(in the rows, 128 means zero)
The rows of M fall into a few groups, which share some directions, and each row is roughly a mix of its group's hidden directions.
M (140 x 10):
[[128 172 145 163 140 123 139  96  90 143]
 [113 111 126  57 129 130 129 135 150 113]
 [110  82 134  92 107 103 109 142 150 105]
 [127 168 111 158 145 159 141 145 147  89]
 [176 126 122 139 113 157 118 115  87 157]
 [121 123 110  82 175 117 100 144 125 105]
 [146 111 135 177 125 142 108 147 100 168]
 [128 170 126 118 136 121 129 160 165  84]
 [143 103 157  82 104  92 112 124 135 148]
 [ 96  94 137  76 113 104 140 125 140 113]
 [134 105 149 108 162  92 112 119  88 152]
 [151  85 117  98 122 109 128 124 159  88]
 [137 121 134 171 142 136 165 110 119 176]
 [141  91 137  83 156  88 136 134 126 142]
 [109 169 108 142 124 173 128 151 132  93]
 [ 97 180 120 144 155 153 144 123 116 155]
 [ 96 166 107 113 139 163 152 150 154 114]
 [129 142 140 153 125 131 129 129  99 195]
 [151  73 136 112 124 105 118 135 120 169]
 [113 145 117 111 133 141 113 144 128  59]
 [139 117 143 161  86  90 104 113 133  99]
 [159 124 132 176 163 106 112 124 114  98]
 [129 113  97  80 169 121 152 126 153 134]
 [165 151 134  83 105 128  90 136 125 109]
 [168 134 133 157 106 137 117 145 128 182]
 [ 89 125 120  82 159 137 165 136 137 118]
 [130 103 129  83  82 129 127 113 164 125]
 [127 120 118 136  94 122 116 145 170  76]
 [143 100 161 128 128  82 120 123  90 151]
 [129 139 122 175 121 164  96 162 122 105]
 [163  91 152 133 122  95 124  96 136 158]
 [135 133 135 191 138 129 115 109 108 162]
 [144  86 149  90 121  86 110 113 124 140]
 [130 127 149 186 131 105 141 100 101 148]
 [121 142 124 159 186 134 114 147  96 139]
 [128  91 141  82 148  86 137 112 140 128]
 [ 98 163 119 168 139 163 152 130 116 104]
 [125 144 110 143 184 126 134 135 128  79]
 [154  98 140 129  90 132 132 133 118 183]
 [135 124 112  91  90 125 131 124 165  85]
 [129 170 110 156 111 172 124 119 115  96]
 [126 152 136 114  95 164 130 165 132 170]
 [140 112 154 141 144 112 125 121  91 184]
 [123 153 135 159 154 145 119 113  88 170]
 [125 133 125  81 187 103 127 129 120 126]
 [ 71 154 121 119 118 114 130  93 156 131]
 [156 126 147 182 144 102 140 121 104 152]
 [146 134 173 167 114  87 120 121 105 132]
 [124  93 113  78 120  96 122 106 136 102]
 [111 158 138 176 149 145 140 109  93 147]
 [139 143 137 186 137 116 129 131  95 163]
 [135 118 160 123 124  92 119  93 103 171]
 [143 109 144 119 104 157 132 148 105 183]
 [137 108 129 158  83 123  79 146 120 117]
 [124 130 128 164 143 101 120 145 116  68]
 [131 157 149 190 125 126 129 132  95 119]
 [145  99 127  99 139  78  98 103 142 140]
 [103 132 106  79 105 163 125 138 154 145]
 [115 163 118 128 120 136 136  74 170 130]
 [147 147 123 146 175 158 140 116 117 170]
 [113 126 113  77 155 108 159 110 149 105]
 [104 121 120  63 119 155 140 141 144 134]
 [113 147 144 161  72 129 135  98 147 132]
 [122 167 113 174 119 172 127 142 131 113]
 [106 119 127  84  86 105 119 109 160 121]
 [110 103 104  81 161 105 136 117 139 102]
 [126 125 140 141 184  85 137 132 105 149]
 [113 139 105  97 177 137 135 132 144  86]
 [116 153 143  70 118 126 156 104 119 151]
 [145 135 131 179 119 157 155 136 110 165]
 [150 120 154 168 141 103 122 105  87 152]
 [124 118 144 110  64 154 131 130 133 157]
 [109 140 109 117 106 175 130 162 152  97]
 [131 130 122 153 168 102 117 139 119  73]
 [130 127 118  82 181 131 123 123 124 164]
 [151 180 111 145 118 159 162 123 145 119]
 [135 137 136 155 123 101 140 124 136 195]
 [139 120 131 159 167  87 108 145  99 108]
 [164 105 141  80 127 130 134 126 127 173]
 [106  98 118 110  96 137 134 144 182 112]
 [114 144 162  77 145  95 133 103 122 141]
 [ 80 144 113 116 158 136 155 123 157  98]
 [129 171 101 152 153 134 150 129 130  83]
 [118 124 105  64 134 145 127 157 151 129]
 [143  92 152 143 132  73 111 118 110 112]
 [125 103 149 135  76  92 106 147 107 129]
 [120 107 146  90 148  96 129 116 129  78]
 [116 131 101 110 105 156 157 120 170  94]
 [120 164 114 113 137 147 173 122 164 100]
 [ 80 144 137  88  94 136 128 116 153 117]
 [ 97 152 103 115 143 159 136 143 138  78]
 [153 155 124 120 122 157 142 165 113  81]
 [134 125 133 103 164  87 151  93 113 154]
 [132 112 120 113 152 112 116 138 140  60]
 [112 154  98 136 135 164 140 155 145  84]
 [129 156 142 177 133 127 140  92 104 159]
 [100 117 150  92 144 120 163  96 134 161]
 [143  90 146  96 114  92  85 130 122 132]
 [155 161 106 172 130 150 113 149 112 100]
 [130  98 131  66 118 107 141 119 150 148]
 [145  90 138 123 175  94 156 113 116 133]
 [105 128 106 111  99 158 139 148 172  97]
 [158 122 103 112 117 108 140 125 187 107]
 [155  90 140 128 111  75 123 114 150 114]
 [128 109 145 133 122 131  94 117 117 193]
 [131 139 120 185 164 138 157 147 121 146]
 [140 143 136 135 172 108 138 104  79 149]
 [135  93 147 136  68 127 135 120 156 141]
 [ 99 111 140 144 148 136 171 139 159 166]
 [115 146 110 120 160 177 159 145 135 100]
 [101 138 122 164 140 171 116 160 103 106]
 [ 95 162 119 129 166 123 123 102 100  96]
 [131 125 106 125  76 143 143  90 134  93]
 [108 142 117  85 122 145 115 144 146  76]
 [105 157 116  98 173 145 142 144 155 108]
 [ 93 134 124  68 123 131 115 150 136 100]
 [165 150 114 137 101 163 106 157 155 145]
 [100 176 104 162 132 160 140 140 134 114]
 [127 108 111  75 179 123 129 144 129 129]
 [146 104 152 150 149  87 128 101  96 152]
 [117 104 145 135 158  87 156 112 101 161]
 [ 97 125 102  89 147  80 136 119 148 126]
 [154 115 112 162 100 166 163 133 145 147]
 [157 143 149 146 113  99 138  82 123 164]
 [124 131 156 169  89 111 101 143  94 127]
 [156  92 115 170 171 119 117 137 120 139]
 [130 164 112 175 133 174 141 144 126 121]
 [ 77 112 142 115 158 121 122  96 103 150]
 [101  84 135  79 129 111 122 124 134 158]
 [127 112 142 151 166  86 161 100 121 144]
 [125 162 102 123 117 177 115 166 138 111]
 [140 151 129 191 136 139 124 129 104  97]
 [ 69 158 124 100 113 103 120 125 137 112]
 [147 108 152 147 156  71 137 108 115 127]
 [105 138 107  76 141 151 133 166 136 108]
 [167 127 138 152 155  81 138 100 110 131]
 [148 132 151 114 133  88 119  91 112 172]
 [155 168 152 139 124 168 126 139 113 165]
 [110 123 127  89  87 150 106 156 157 113]
 [104 127 111  87 143 113 125 127 154  76]]

Each list below has one row that fits no group; the rest each fit one group, if only roughly. Name that row.
  * K_902: [154 103 127  88  97 126 104 122 155 162]
  * K_808: [153  96 146 147 118 107 121 127 128 187]
  * K_546: [ 96 160 125 172 130 166 114 136 105 118]
  * K_342: [147  94 147 126 151  83 116 112 103 158]
  * K_332: [ 99 128 110  75 126 124 151 132 157  96]
  * K_569: [147 137 141 178 105 125 128 111 109 174]
  * K_178: [153 137 137 177 127 132 129 115 107 179]
  * K_613: [150 132 144 165 132  85 110 130  84 140]
  * K_81: [127 160 122 190 135 150 137 142 103 129]
  * K_63: [153  91 140 153 104 124 116 111 139 178]
  * K_603: [139 105 166 111 105  94 116 125 108 170]
  * K_339: [130  91 114  69 116 117 129 129 158 114]
	K_808
  * K_358: [112  92 133  75 114 124 108 160 136 111]
  * K_907: [127 125 120  58 155 113 138 140 130 114]
  * K_429: [151  97 147 126 140  82 131 123 115 174]
  * K_566: [103 112 134  62 102 133 111 128 137 118]
  * K_988: [130 159 131 186 157 127 115 158 118 121]
  * K_883: [112 174 123 159 100 167 128 117 140 150]
  * K_743: [ 89 165 120 125 131 173 154 139 129 104]
  * K_910: [102 154 127 118 172 146 124 147  83 110]
  * K_730: [123  80 149 104 127  74 129 132 126 136]
  * K_450: [129 114 150 109  79  98  98 103 137 149]
  * K_995: [120 113 129 107  95  98 100 113 154  84]
  * K_302: [108 145 120  86 177 115 155 123 145 111]
  * K_787: [142  85 149 140 122  83 119 101 126 159]
	K_730
  * K_523: [146 111 115  84 161 102 121 152 125  92]
  * K_188: [109 145 145  98 156 102  99  99  91 127]
  * K_61: [ 94 157 121 131 155 133 129 140 125  69]
  * K_390: [ 95 142 112  92 131 158 141 123 168 100]
  * K_836: [167 109 138 158 112 102 114 101 129 168]
  * K_822: [119 107 138  70 112 116 142 118 168 135]
  * K_140: [123 126 138  64 120 118 145 124 169 124]
  * K_316: [126 130 159 126 122  99 126 111  96 185]
  * K_594: [154 109 118  60 124 127 139 124 151 128]
  * K_199: [151 112 136 118 130 113 133  96 125 192]
  * K_893: [129 123 138 182 151 121 147 113  84 146]
	K_316
  * K_780: [120 116 114  71 106 139 135 149 166 116]
  * K_235: [150  90 138 137  83 103 112  95 125 113]
  * K_752: [100 132 133 128 181  99 163 109 118 139]
  * K_739: [125 138  94 113 158 158 132 153 139  80]
  * K_655: [137 168 134 188 126 142 123 106 115 143]
  * K_562: [143  86 121  72 138 129 138 134 149 152]
  * K_478: [126 152 130 184 108 146 110 125 103  97]
  * K_42: [108 126 127  64 170 134 134 123 132 137]
  * K_487: [142 119 144 160 102 135  96 115  81 154]
  * K_586: [147 143 146 176 148 119 133 112  81 140]
	K_235
  * K_824: [113 133 144 182 136 127 108 166 109 102]
  * K_641: [135 130 137  85  82 140 104 141 161 144]
  * K_948: [ 91 155 121 101 150 174 146 143 127 111]
  * K_284: [155 104 139 171 160 117 119 133  86 130]
  * K_931: [128  94 144 125 115  80 114  82 119 135]
  * K_806: [ 97 139 132 139  93 150 114 155 132  78]
  * K_677: [122 134 109  94 100 135 126 145 176  90]
  * K_114: [129 129 106  86 112 157 131 134 172 161]
  * K_618: [135 157 137 151 158  96 130  88 108 156]
  * K_219: [105 118 155  70 119  89 122 130 124 132]
  * K_413: [131 129 138 185  98 137  97 124  97 136]
	K_824
